One vector is turned by the same rotation once a step. Each row is the vector after some number of steps, and that number follows the row.
The counts run from 0 to 204.
107; 115; 91; 95; 83; 91; 89; 120; 98; 81; 90; 99; 97; 91; 119; 125; 105; 137; 110; 77; 87; 76; 109; 84; 109; 100; 88; 107; 104; 121; 95; 103; 87; 95; 105; 122; 91; 89; 85; 104; 85; 103; 77; 58; 134; 85; 68; 103; 108; 118; 131; 98; 90; 111; 87; 98; 95; 102; 125; 127; 121; 132; 115; 113; 101; 107; 110; 110; 77; 97; 83; 114; 100; 85; 102; 123; 97; 79; 101; 87; 74; 115; 124; 98 -> 102
107; 100; 80; 101; 98; 97; 105; 83; 104; 80; 90; 76; 99; 79; 109; 110; 114; 110; 93; 73; 97; 105; 79; 102; 127; 78; 108; 101; 99; 89; 95; 97; 107; 79; 104; 102; 75; 71; 81; 92; 104; 89; 97; 102; 124; 86; 129; 98; 98; 100; 97; 115; 83; 72; 121; 78; 131; 106; 110; 106; 103; 116; 127; 117; 110; 78; 101; 143; 91; 85; 100; 121; 66; 110; 95; 133; 112; 107; 97; 95; 74; 82; 122; 116 -> 2
94; 81; 81; 95; 98; 99; 103; 119; 99; 87; 91; 80; 111; 81; 87; 108; 101; 102; 106; 103; 61; 99; 72; 108; 102; 73; 119; 90; 107; 79; 107; 104; 111; 69; 107; 92; 117; 80; 97; 96; 99; 100; 82; 101; 155; 116; 94; 104; 85; 99; 79; 104; 121; 60; 107; 91; 138; 117; 104; 112; 84; 114; 115; 116; 129; 94; 88; 99; 83; 85; 108; 110; 89; 88; 106; 119; 94; 101; 101; 86; 106; 107; 121; 73 -> 32
92; 105; 75; 92; 96; 86; 91; 86; 102; 90; 89; 78; 104; 78; 100; 114; 122; 92; 90; 70; 89; 124; 86; 93; 103; 79; 97; 96; 109; 93; 100; 103; 106; 62; 105; 108; 99; 63; 97; 108; 98; 103; 85; 126; 147; 83; 115; 98; 89; 110; 88; 120; 76; 74; 106; 93; 107; 101; 108; 106; 80; 129; 110; 117; 104; 79; 89; 140; 93; 84; 94; 105; 76; 93; 111; 136; 105; 118; 98; 95; 68; 102; 108; 99 -> 118
117; 81; 99; 91; 78; 78; 104; 106; 96; 79; 91; 79; 100; 53; 110; 107; 114; 126; 123; 96; 73; 106; 87; 114; 125; 83; 101; 102; 107; 109; 91; 83; 108; 85; 100; 98; 94; 81; 86; 103; 89; 108; 89; 84; 145; 114; 87; 102; 71; 113; 88; 93; 127; 82; 115; 87; 116; 113; 117; 106; 94; 107; 113; 103; 133; 71; 103; 127; 102; 99; 89; 84; 98; 91; 89; 122; 100; 104; 119; 82; 90; 108; 102; 105 -> 88
94; 118; 88; 111; 92; 100; 104; 111; 72; 81; 94; 81; 121; 64; 82; 120; 96; 123; 123; 84; 69; 72; 79; 108; 116; 109; 118; 94; 123; 105; 69; 105; 110; 102; 100; 118; 103; 90; 87; 101; 104; 84; 97; 72; 120; 110; 85; 71; 86; 105; 128; 111; 119; 85; 105; 109; 113; 100; 105; 125; 130; 101; 118; 119; 107; 111; 113; 112; 83; 76; 74; 120; 100; 90; 113; 93; 104; 80; 102; 94; 90; 105; 120; 90 -> 136
107; 112; 92; 97; 79; 87; 103; 89; 72; 77; 96; 104; 115; 75; 86; 109; 121; 111; 89; 89; 86; 101; 66; 89; 109; 85; 124; 103; 109; 79; 79; 107; 124; 94; 114; 120; 122; 95; 84; 124; 112; 66; 100; 103; 125; 94; 90; 95; 89; 110; 106; 128; 89; 104; 99; 83; 91; 91; 78; 99; 108; 89; 122; 119; 88; 98; 132; 131; 91; 67; 80; 117; 103; 71; 120; 119; 83; 100; 94; 112; 89; 117; 115; 89 -> 196
93; 115; 77; 107; 101; 106; 118; 125; 77; 92; 80; 95; 119; 111; 99; 113; 97; 116; 106; 99; 67; 71; 86; 90; 104; 105; 120; 99; 111; 109; 96; 103; 102; 87; 112; 118; 120; 108; 87; 98; 84; 86; 85; 69; 123; 107; 66; 97; 99; 91; 118; 109; 109; 78; 87; 102; 116; 102; 88; 119; 130; 115; 122; 121; 104; 120; 112; 90; 66; 87; 88; 129; 104; 80; 123; 112; 92; 87; 86; 93; 94; 117; 130; 81 -> 160
112; 103; 98; 88; 68; 104; 91; 101; 83; 74; 94; 99; 110; 76; 86; 125; 105; 119; 94; 84; 73; 102; 71; 76; 117; 84; 119; 114; 111; 89; 94; 94; 123; 106; 104; 116; 98; 91; 81; 119; 103; 70; 99; 84; 149; 113; 71; 104; 95; 107; 117; 127; 89; 111; 97; 86; 98; 111; 100; 116; 110; 98; 120; 113; 96; 84; 112; 124; 97; 75; 90; 120; 101; 73; 106; 105; 84; 83; 112; 100; 88; 112; 113; 92 -> 80
95; 84; 80; 101; 100; 91; 108; 109; 100; 85; 96; 79; 113; 64; 86; 102; 102; 105; 109; 95; 74; 91; 64; 117; 111; 71; 112; 93; 107; 68; 91; 106; 118; 73; 106; 87; 112; 81; 92; 99; 110; 101; 92; 111; 139; 117; 105; 86; 80; 100; 83; 100; 124; 61; 118; 91; 141; 111; 109; 105; 90; 99; 119; 111; 136; 99; 97; 112; 75; 85; 103; 116; 88; 88; 101; 121; 90; 94; 100; 100; 110; 99; 121; 82 -> 146
84; 120; 75; 107; 84; 93; 89; 104; 85; 91; 110; 103; 109; 89; 84; 117; 115; 110; 95; 69; 94; 79; 87; 91; 95; 94; 102; 101; 135; 93; 69; 112; 103; 86; 94; 102; 120; 102; 103; 111; 103; 100; 81; 107; 123; 87; 103; 67; 91; 112; 116; 105; 97; 106; 96; 128; 91; 104; 100; 138; 93; 116; 107; 106; 104; 117; 113; 108; 57; 92; 102; 134; 98; 84; 137; 126; 73; 85; 102; 106; 86; 90; 107; 89 -> 132
114; 105; 83; 104; 59; 94; 80; 115; 74; 80; 107; 107; 104; 74; 108; 112; 123; 144; 107; 87; 84; 96; 116; 93; 105; 114; 111; 93; 130; 119; 79; 84; 95; 96; 103; 99; 109; 103; 97; 102; 85; 95; 76; 58; 121; 81; 95; 96; 75; 122; 117; 97; 103; 116; 86; 99; 83; 105; 102; 137; 107; 118; 122; 98; 100; 95; 119; 107; 82; 99; 97; 112; 107; 94; 136; 116; 74; 85; 109; 77; 86; 101; 101; 104 -> 190
109; 112; 86; 95; 82; 83; 99; 122; 100; 80; 96; 101; 95; 86; 126; 114; 109; 146; 118; 81; 90; 69; 110; 97; 106; 102; 85; 100; 104; 127; 90; 108; 82; 88; 101; 115; 95; 95; 85; 105; 87; 111; 78; 60; 130; 90; 67; 96; 105; 120; 123; 85; 100; 109; 90; 100; 99; 99; 125; 123; 111; 126; 112; 109; 112; 110; 110; 104; 69; 106; 84; 109; 108; 88; 104; 130; 95; 83; 101; 89; 80; 115; 124; 97 -> 101
111; 108; 69; 119; 89; 82; 116; 113; 80; 102; 84; 99; 119; 101; 124; 94; 123; 126; 91; 104; 92; 87; 99; 98; 113; 97; 115; 96; 121; 116; 93; 94; 100; 73; 110; 119; 126; 120; 80; 92; 85; 92; 80; 84; 98; 97; 94; 82; 85; 97; 103; 116; 99; 83; 97; 91; 99; 92; 60; 121; 114; 121; 129; 96; 93; 109; 127; 111; 72; 105; 95; 128; 103; 94; 134; 140; 90; 120; 88; 95; 88; 111; 122; 105 -> 186
115; 89; 88; 83; 65; 101; 79; 105; 75; 78; 109; 103; 109; 57; 81; 123; 115; 108; 102; 76; 65; 119; 93; 97; 97; 97; 125; 92; 114; 90; 96; 95; 114; 101; 112; 98; 110; 76; 96; 111; 103; 84; 82; 82; 145; 82; 109; 114; 74; 120; 92; 102; 102; 92; 94; 86; 93; 118; 118; 110; 81; 106; 114; 120; 100; 87; 111; 121; 102; 71; 105; 107; 95; 92; 113; 104; 86; 79; 108; 77; 88; 106; 112; 79 -> 54
93; 83; 86; 99; 95; 96; 100; 105; 98; 83; 98; 80; 108; 66; 75; 111; 105; 100; 108; 88; 69; 103; 64; 112; 109; 74; 116; 96; 117; 75; 87; 100; 117; 82; 101; 84; 110; 80; 96; 101; 106; 97; 87; 115; 145; 117; 107; 86; 76; 101; 91; 106; 124; 66; 119; 100; 133; 116; 109; 114; 79; 102; 113; 114; 134; 87; 91; 118; 80; 82; 109; 114; 84; 89; 104; 116; 87; 91; 106; 99; 108; 94; 112; 82 -> 145
113; 110; 90; 98; 72; 95; 100; 100; 77; 77; 102; 112; 115; 76; 86; 114; 115; 117; 85; 85; 85; 94; 69; 82; 112; 81; 126; 109; 110; 80; 84; 102; 126; 97; 109; 119; 112; 103; 77; 118; 116; 63; 101; 97; 127; 100; 88; 103; 91; 109; 106; 128; 85; 108; 98; 81; 95; 99; 86; 107; 112; 89; 126; 113; 88; 102; 134; 124; 90; 72; 89; 132; 103; 75; 111; 116; 79; 87; 98; 116; 91; 111; 124; 92 -> 195
94; 98; 73; 122; 95; 90; 110; 126; 103; 96; 92; 78; 121; 76; 110; 103; 99; 125; 110; 102; 82; 74; 84; 117; 111; 86; 101; 85; 121; 90; 95; 107; 92; 63; 92; 103; 110; 96; 91; 81; 108; 114; 78; 98; 121; 114; 94; 70; 87; 105; 107; 102; 124; 73; 109; 103; 133; 100; 98; 135; 99; 131; 119; 98; 127; 115; 90; 99; 62; 105; 94; 132; 90; 102; 116; 128; 103; 104; 102; 97; 103; 102; 120; 95 -> 9
101; 98; 79; 96; 105; 86; 116; 98; 66; 86; 78; 81; 111; 77; 106; 96; 128; 104; 110; 104; 77; 115; 85; 110; 111; 98; 117; 75; 99; 102; 97; 93; 109; 72; 129; 105; 120; 77; 92; 96; 87; 90; 92; 91; 123; 85; 110; 110; 76; 110; 75; 116; 102; 55; 101; 79; 116; 94; 84; 80; 104; 102; 123; 123; 102; 89; 116; 126; 103; 82; 86; 88; 93; 91; 118; 128; 105; 115; 85; 80; 82; 118; 116; 91 -> 174
121; 102; 86; 92; 75; 91; 103; 86; 67; 83; 105; 107; 102; 73; 96; 117; 124; 112; 104; 66; 86; 106; 104; 101; 115; 115; 120; 105; 117; 120; 78; 85; 112; 105; 118; 103; 108; 100; 86; 110; 77; 82; 89; 67; 111; 76; 122; 96; 69; 103; 94; 95; 102; 88; 104; 94; 87; 105; 102; 102; 100; 97; 120; 122; 101; 96; 145; 130; 89; 83; 114; 106; 99; 94; 127; 121; 79; 89; 100; 82; 80; 98; 110; 97 -> 51
108; 93; 79; 99; 96; 74; 115; 94; 77; 89; 86; 89; 112; 72; 116; 86; 138; 113; 100; 108; 93; 113; 84; 114; 112; 78; 116; 82; 103; 92; 94; 101; 110; 63; 122; 103; 124; 85; 87; 97; 100; 90; 90; 103; 115; 90; 116; 104; 74; 111; 75; 116; 99; 66; 108; 71; 112; 88; 76; 83; 101; 101; 126; 108; 99; 92; 122; 133; 93; 85; 86; 98; 96; 91; 111; 139; 100; 124; 87; 89; 88; 113; 114; 98 -> 60
97; 113; 75; 100; 91; 103; 101; 125; 80; 87; 97; 113; 115; 97; 97; 115; 108; 121; 95; 95; 76; 75; 97; 86; 86; 99; 116; 91; 110; 98; 94; 116; 98; 89; 117; 117; 127; 100; 96; 108; 97; 89; 79; 75; 130; 92; 79; 105; 101; 108; 107; 104; 97; 89; 76; 97; 100; 100; 91; 117; 111; 117; 116; 118; 91; 129; 118; 91; 67; 84; 93; 130; 109; 75; 129; 120; 83; 79; 82; 92; 97; 122; 135; 71 -> 45
109; 91; 71; 101; 82; 101; 95; 126; 98; 91; 104; 112; 102; 104; 102; 115; 102; 121; 87; 82; 78; 86; 106; 84; 95; 93; 114; 108; 122; 102; 101; 97; 97; 83; 106; 96; 111; 112; 92; 93; 78; 103; 64; 77; 133; 90; 96; 96; 89; 97; 95; 92; 104; 89; 92; 99; 104; 120; 101; 133; 82; 126; 120; 105; 114; 111; 113; 89; 61; 105; 130; 138; 100; 95; 131; 139; 67; 86; 99; 82; 102; 96; 123; 86 -> 42
88; 91; 84; 94; 94; 104; 94; 97; 89; 85; 95; 79; 109; 71; 73; 119; 107; 93; 108; 81; 70; 114; 68; 103; 108; 79; 115; 101; 122; 76; 85; 96; 121; 82; 97; 85; 109; 75; 102; 105; 99; 96; 90; 110; 153; 107; 111; 86; 78; 102; 91; 112; 114; 68; 113; 109; 125; 120; 112; 117; 82; 103; 113; 114; 128; 78; 91; 117; 85; 79; 109; 106; 82; 88; 109; 114; 83; 95; 110; 87; 93; 90; 103; 85 -> 144
98; 104; 82; 89; 98; 85; 93; 82; 100; 80; 88; 85; 98; 79; 105; 114; 123; 96; 97; 69; 93; 115; 82; 95; 110; 76; 97; 98; 99; 90; 99; 107; 107; 74; 107; 103; 89; 66; 93; 108; 103; 99; 93; 116; 139; 73; 121; 104; 96; 114; 89; 116; 75; 79; 106; 85; 109; 99; 115; 101; 93; 122; 117; 121; 101; 82; 97; 142; 92; 79; 95; 103; 69; 96; 102; 138; 112; 110; 93; 92; 68; 99; 116; 101 -> 117
107; 91; 81; 103; 91; 72; 110; 92; 77; 90; 88; 85; 107; 72; 121; 85; 142; 116; 106; 111; 92; 120; 93; 118; 112; 89; 107; 78; 104; 103; 97; 91; 103; 62; 118; 97; 124; 86; 88; 98; 97; 100; 89; 96; 116; 83; 116; 103; 69; 117; 77; 112; 100; 67; 104; 78; 108; 88; 80; 89; 100; 112; 123; 104; 104; 85; 116; 134; 100; 93; 89; 88; 94; 96; 123; 137; 99; 127; 96; 83; 82; 112; 107; 107 -> 61
95; 114; 93; 92; 87; 64; 98; 101; 78; 87; 96; 89; 120; 52; 82; 123; 110; 98; 126; 70; 71; 98; 95; 109; 101; 111; 97; 99; 125; 120; 75; 105; 107; 91; 110; 125; 118; 78; 94; 124; 97; 103; 89; 96; 129; 96; 90; 84; 73; 122; 104; 100; 124; 86; 107; 123; 92; 95; 113; 114; 93; 104; 99; 128; 106; 99; 125; 123; 92; 75; 83; 92; 105; 78; 111; 112; 105; 94; 105; 100; 84; 123; 107; 76 -> 110
114; 91; 85; 99; 85; 84; 112; 102; 85; 83; 93; 94; 121; 70; 92; 100; 114; 106; 92; 101; 79; 109; 71; 105; 114; 73; 128; 92; 101; 75; 110; 104; 119; 78; 122; 114; 114; 85; 82; 102; 117; 76; 93; 107; 124; 101; 105; 107; 83; 104; 75; 121; 101; 66; 113; 64; 116; 98; 81; 91; 96; 101; 125; 117; 98; 100; 118; 124; 98; 70; 95; 121; 91; 93; 101; 127; 106; 111; 94; 100; 99; 119; 133; 84 -> 58
103; 111; 92; 96; 81; 81; 105; 86; 63; 79; 91; 99; 114; 69; 90; 102; 131; 108; 97; 96; 88; 108; 72; 96; 114; 91; 116; 95; 117; 88; 76; 102; 124; 89; 114; 114; 126; 94; 92; 127; 104; 72; 103; 106; 125; 97; 90; 93; 81; 115; 99; 127; 94; 95; 101; 91; 93; 86; 80; 96; 110; 88; 119; 116; 90; 91; 128; 134; 101; 73; 76; 102; 105; 72; 124; 114; 83; 106; 96; 108; 84; 117; 108; 93 -> 197
106; 113; 88; 99; 104; 108; 122; 81; 67; 78; 81; 80; 101; 85; 93; 115; 113; 109; 112; 83; 80; 93; 69; 103; 134; 99; 120; 104; 97; 106; 76; 86; 119; 97; 110; 97; 91; 90; 80; 105; 79; 74; 111; 73; 128; 97; 107; 89; 88; 91; 102; 110; 106; 68; 113; 93; 126; 108; 107; 89; 130; 93; 126; 129; 113; 84; 120; 129; 91; 78; 92; 103; 86; 86; 106; 114; 96; 87; 98; 83; 78; 91; 111; 104 -> 25
92; 110; 68; 116; 97; 85; 104; 114; 100; 79; 92; 82; 105; 79; 126; 102; 116; 137; 113; 99; 96; 69; 100; 111; 113; 89; 87; 73; 102; 108; 93; 112; 77; 67; 99; 112; 94; 78; 89; 83; 109; 112; 82; 81; 115; 85; 101; 85; 99; 119; 117; 96; 99; 81; 97; 87; 125; 90; 111; 120; 119; 137; 122; 101; 110; 116; 91; 111; 73; 103; 77; 121; 89; 108; 108; 132; 115; 94; 91; 93; 77; 104; 122; 107 -> 125
96; 102; 70; 115; 94; 76; 107; 118; 108; 87; 97; 82; 111; 72; 124; 98; 111; 137; 112; 97; 98; 71; 96; 118; 106; 86; 91; 75; 108; 101; 97; 117; 82; 65; 102; 110; 100; 84; 92; 81; 114; 117; 79; 90; 115; 93; 102; 80; 92; 119; 108; 89; 106; 79; 109; 89; 122; 90; 108; 118; 107; 132; 118; 103; 119; 117; 96; 110; 70; 102; 85; 122; 91; 105; 105; 139; 112; 99; 91; 96; 89; 104; 123; 100 -> 124
92; 97; 70; 104; 111; 93; 122; 103; 85; 89; 76; 86; 91; 109; 134; 92; 132; 121; 102; 105; 96; 92; 96; 104; 110; 94; 101; 84; 95; 115; 98; 97; 91; 61; 116; 92; 112; 91; 92; 87; 68; 107; 81; 77; 124; 80; 101; 104; 99; 98; 89; 100; 96; 63; 92; 82; 127; 97; 92; 91; 117; 126; 127; 113; 112; 101; 103; 112; 73; 100; 92; 105; 91; 93; 123; 145; 89; 110; 79; 70; 77; 100; 119; 104 -> 37
